In the rows, zero is written as 128.
One turn sends every row of this set to another row. A few are shown first. Where does it send the rows asked after them?
Mopal: [155 113 139  95 112 168 126 144 115 117 124 133 112 129 150 159  71 175
 117 136 127 199 141 109 154 116 135 132 141 122 145 148 125 156  98 137
 117 118 134 124 114 140 130 111 140]
dum: [102 108 119 116 100 112 121 124 126 153 104 127  91  97 168 127 100 124
 107 119 106 136 141 161  84 124 119 125 148  99 118 123 140 127 139 153
 115 138 134 142 114 111 152 126 108]
nibam: [ 98  88 147 124 122 160 146 128 129 143  79  80 100 111 168 154  84 147
 106 135  88 179 133 164 147  94 154 136 144 142 144  90 146  94 146 118
 123 108 125 135 118 152  95 120 103]
Favop: [128 107 143 132 122 154 133 120 115 157  95  65 104 133 169 161  92 163
 116 126  72 169 111 155 135  99 150 149 122 147 143 113 154  90 135 123
 133 117 119 144 115 172 118 138 114]
tuvi: [106 108 121 124  92 115 121 126 114 155  99 121  92  89 158 123  95 136
 109 117 102 133 123 158  80 127 121 118 144 112 115 127 134 135 138 150
 117 128 135 135 118 114 156 130 109]
Sudub: [116  88 136 126 131 163 128 119  97 154 107  91  89 105 152 153  83 154
 106 122  89 171 107 168 153 108 151 165 136 171 136 107 154  98 139 116
 133 118 133 131 126 146 107 136 141]
Mabab: [108  92 130 116 149 152 128 114 124 149 103 102  87 114 167 154  94 141
  98 125 101 176 142 172 160 101 154 172 144 152 141  97 165  82 146 128
 126 128 134 142 116 140 103 125 137]
tid: [155 113 124  85 138 169 108 143 134 124 128 140  96 121 154 152  71 167
 108 124 135 188 162 126 152 106 140 152 149 116 144 133 138 140 108 176
 121 122 139 131 114 130 143 116 144]
nez: [111 110 127 119  95 105 123 116 123 158 101 128  83 100 173 133 105 141
 108 122  97 131 121 156  82 126 121 127 143 103 120 136 136 135 131 152
 111 140 130 143 112 118 154 134 108]
puzig: [122  96 148 117 130 141 130  98 118 155 100 105  68 116 176 166 101 162
 104 130  88 172 111 163 160 102 152 169 137 158 151 120 161 100 131 117
 119 132 130 144 107 150 104 136 145]
Sodoz: [149 114 129  90 134 155 135 142 146 111  99 140 114 127 157 151  80 190
  98 144 136 191 148 114 160 117 149 130 148 120 147 133 124 136 113 157
 106 112 137 131  98 136 125 104 119]
ser: [ 97 100 111 122  93 110 124 127 122 148 116 132  86 105 167 128 107 122
 106 117 110 148 145 140  92 106 121 123 139  99 112 129 142 120 138 150
 114 146 132 152 109 110 154 127 110]
Rul: [ 96  92 123 136  84 127 138 126 113 152 111 132 103 123 177 130 102 128
 113 129  99 157 136 135  95 114 122 112 132  99 100 147 130 134 116 124
 110 147 127 146 114 120 147 123 105]
savez: [130 102 164 121 109 147 126 111 115 160 104  83  66 120 179 169  93 149
 121 124  74 169 104 157 137  94 145 164 129 135 154 112 155 105 128 132
 130 127 124 139 123 160 115 146 132]
vita: [110 101 165 122 116 156 135 113 123 159  99  90  83 136 195 167  93 134
 119 128  90 189 140 162 144  86 146 161 134 125 151 109 159 109 125 117
 128 129 122 143 126 160 107 124 123]
bigoz: [106  90 154 112 124 148 134 118 139 148  89  97  68 110 180 160  92 131
 110 129  93 176 140 169 147  89 150 160 146 122 156  86 156  91 145 139
 124 122 130 140 121 144  98 128 119]
Fino: [106  84 148 125 127 166 137 109 111 153  99 109  84 123 176 158  87 138
 110 132  95 190 132 166 162 102 153 166 138 150 137 110 158 106 124 102
 124 128 132 132 124 147  96 120 146]
kofa: [100 103 128 131  88 128 137 120 122 156  90 127 113 123 181 129  97 126
 116 132  97 153 141 151  88 128 122 109 138  97 108 142 132 139 116 120
 110 137 128 139 114 126 146 115 105]
natut: [100  99 115 133  88 119 130 132 109 152  98 130  89  95 160 113  96 135
 104 115 111 148 125 139  88 110 130 117 138 118 104 126 130 131 141 152
 117 128 134 139 115 110 157 131 106]
zef: [110 114 115 136  99 126 132 122 122 159  88 118 125 130 177 124  98 135
 114 126  96 147 138 149  82 130 126 114 130 103 104 141 135 127 122 130
 116 133 127 141 110 133 158 118 102]
bidu: [165 112 122  84 134 157 111 140 137 116 126 128  97 113 141 162  78 197
 107 133 115 169 128 117 152 116 140 137 145 130 148 147 131 134 109 171
 110 122 136 136  96 136 140 128 135]
Perof: [110  86 131 124 137 154 140 111 124 143  81  97  95 115 161 156  89 162
  99 139  87 176 117 162 162 109 161 150 139 163 139 107 153  85 140 110
 117 118 134 140 102 149  94 124 130]
koni: [160 115 115 100 143 172 123 156 126 117 131 120 139 135 144 149  74 179
 106 134 126 182 150 116 151 127 141 141 135 124 130 135 126 126 111 159
 123 120 132 127 118 142 137 115 119]
fesu: [107 105 109 144  99 125 138 129 118 158  96 126 115 130 176 116 104 141
 104 123 103 151 133 133  89 115 134 116 125 109  93 141 132 120 126 143
 116 136 126 146 111 126 161 125  96]
befiz: [170 117 126  82 130 146 117 141 133 111 127 129  97 115 140 163  81 191
 107 137 117 169 121 112 153 124 137 140 142 123 152 142 128 130 112 169
 112 123 136 134 102 138 135 129 134]
Dag: [145  95 129  90 131 179 122 154 125 116 119 137  99  97 136 149  62 183
 103 133 128 179 137 128 156 117 143 132 155 134 138 129 118 149 111 169
 112 111 141 119 118 123 129 120 129]
Mal: [ 94  99 109 133  86 114 139 123 125 144  85 131 104 118 169 123 102 136
 106 130 106 158 138 129  94 108 133 101 136 106 107 137 134 122 134 131
 107 130 133 151  93 120 148 116 102]
miz: [160 120 127  84 133 158 110 145 132 118 127 141  97 123 152 150  76 161
 109 125 140 188 157 121 154 112 138 156 145 110 148 126 136 133 116 174
 122 122 143 126 119 128 139 115 143]
Fiv: [ 98 106 114 129  93 119 137 121 130 149  79 122 119 119 172 127  98 136
 111 133  97 148 140 148  87 128 127 101 139 103 111 135 134 126 129 124
 107 129 130 144  99 127 147 112  99]
Nebup: [118  92 139 125 123 160 130 133 115 148  95  69  94 104 151 150  81 148
 111 122  79 162 113 163 136 102 150 150 134 147 140  87 150  83 152 140
 135 109 129 131 128 152 111 140 114]
ziged: [153 106 134  94 118 179 118 140 120 122 122 134 106 126 151 160  65 179
 117 135 119 195 140 114 152 112 138 129 143 126 139 153 126 156  91 145
 115 118 136 126 109 140 135 115 144]
nof: [151 101 133  92 127 169 126 155 120 112 120 138 101  99 135 144  65 179
 103 135 132 179 130 123 155 124 141 137 150 129 140 123 116 143 117 168
 116 110 142 112 126 124 126 121 127]
beto: [108 100 123 129  94 108 133 123 118 156 110 132  81 104 172 129 112 148
 101 123  99 137 115 138  92 114 126 122 135 108 107 142 130 128 128 154
 109 146 127 149 109 115 155 141 101]
zipo: [156 107 111  98 145 183 117 154 131 118 128 122 132 130 141 149  66 181
 108 132 120 181 153 119 150 121 143 136 139 128 127 139 127 126 106 163
 120 117 134 130 112 140 142 116 126]
ranut: [129 101 130 128 142 158 127 109 113 158 105  91 101 139 171 158  94 153
 108 125  84 175 123 161 153 109 156 173 124 156 134 118 163  83 131 116
 132 129 128 143 115 159 115 131 143]
Renes: [147 107 124  88 137 166 127 138 150 116  99 142 108 125 157 153  74 188
 101 143 128 188 153 119 160 112 149 127 152 121 143 138 127 137 106 160
 103 114 138 134  92 136 128 107 126]

ziged moves to bidu
puzig moves to ranut
And these:
tuvi moves to Fiv
vita moves to savez
Rul moves to beto
Mopal moves to befiz

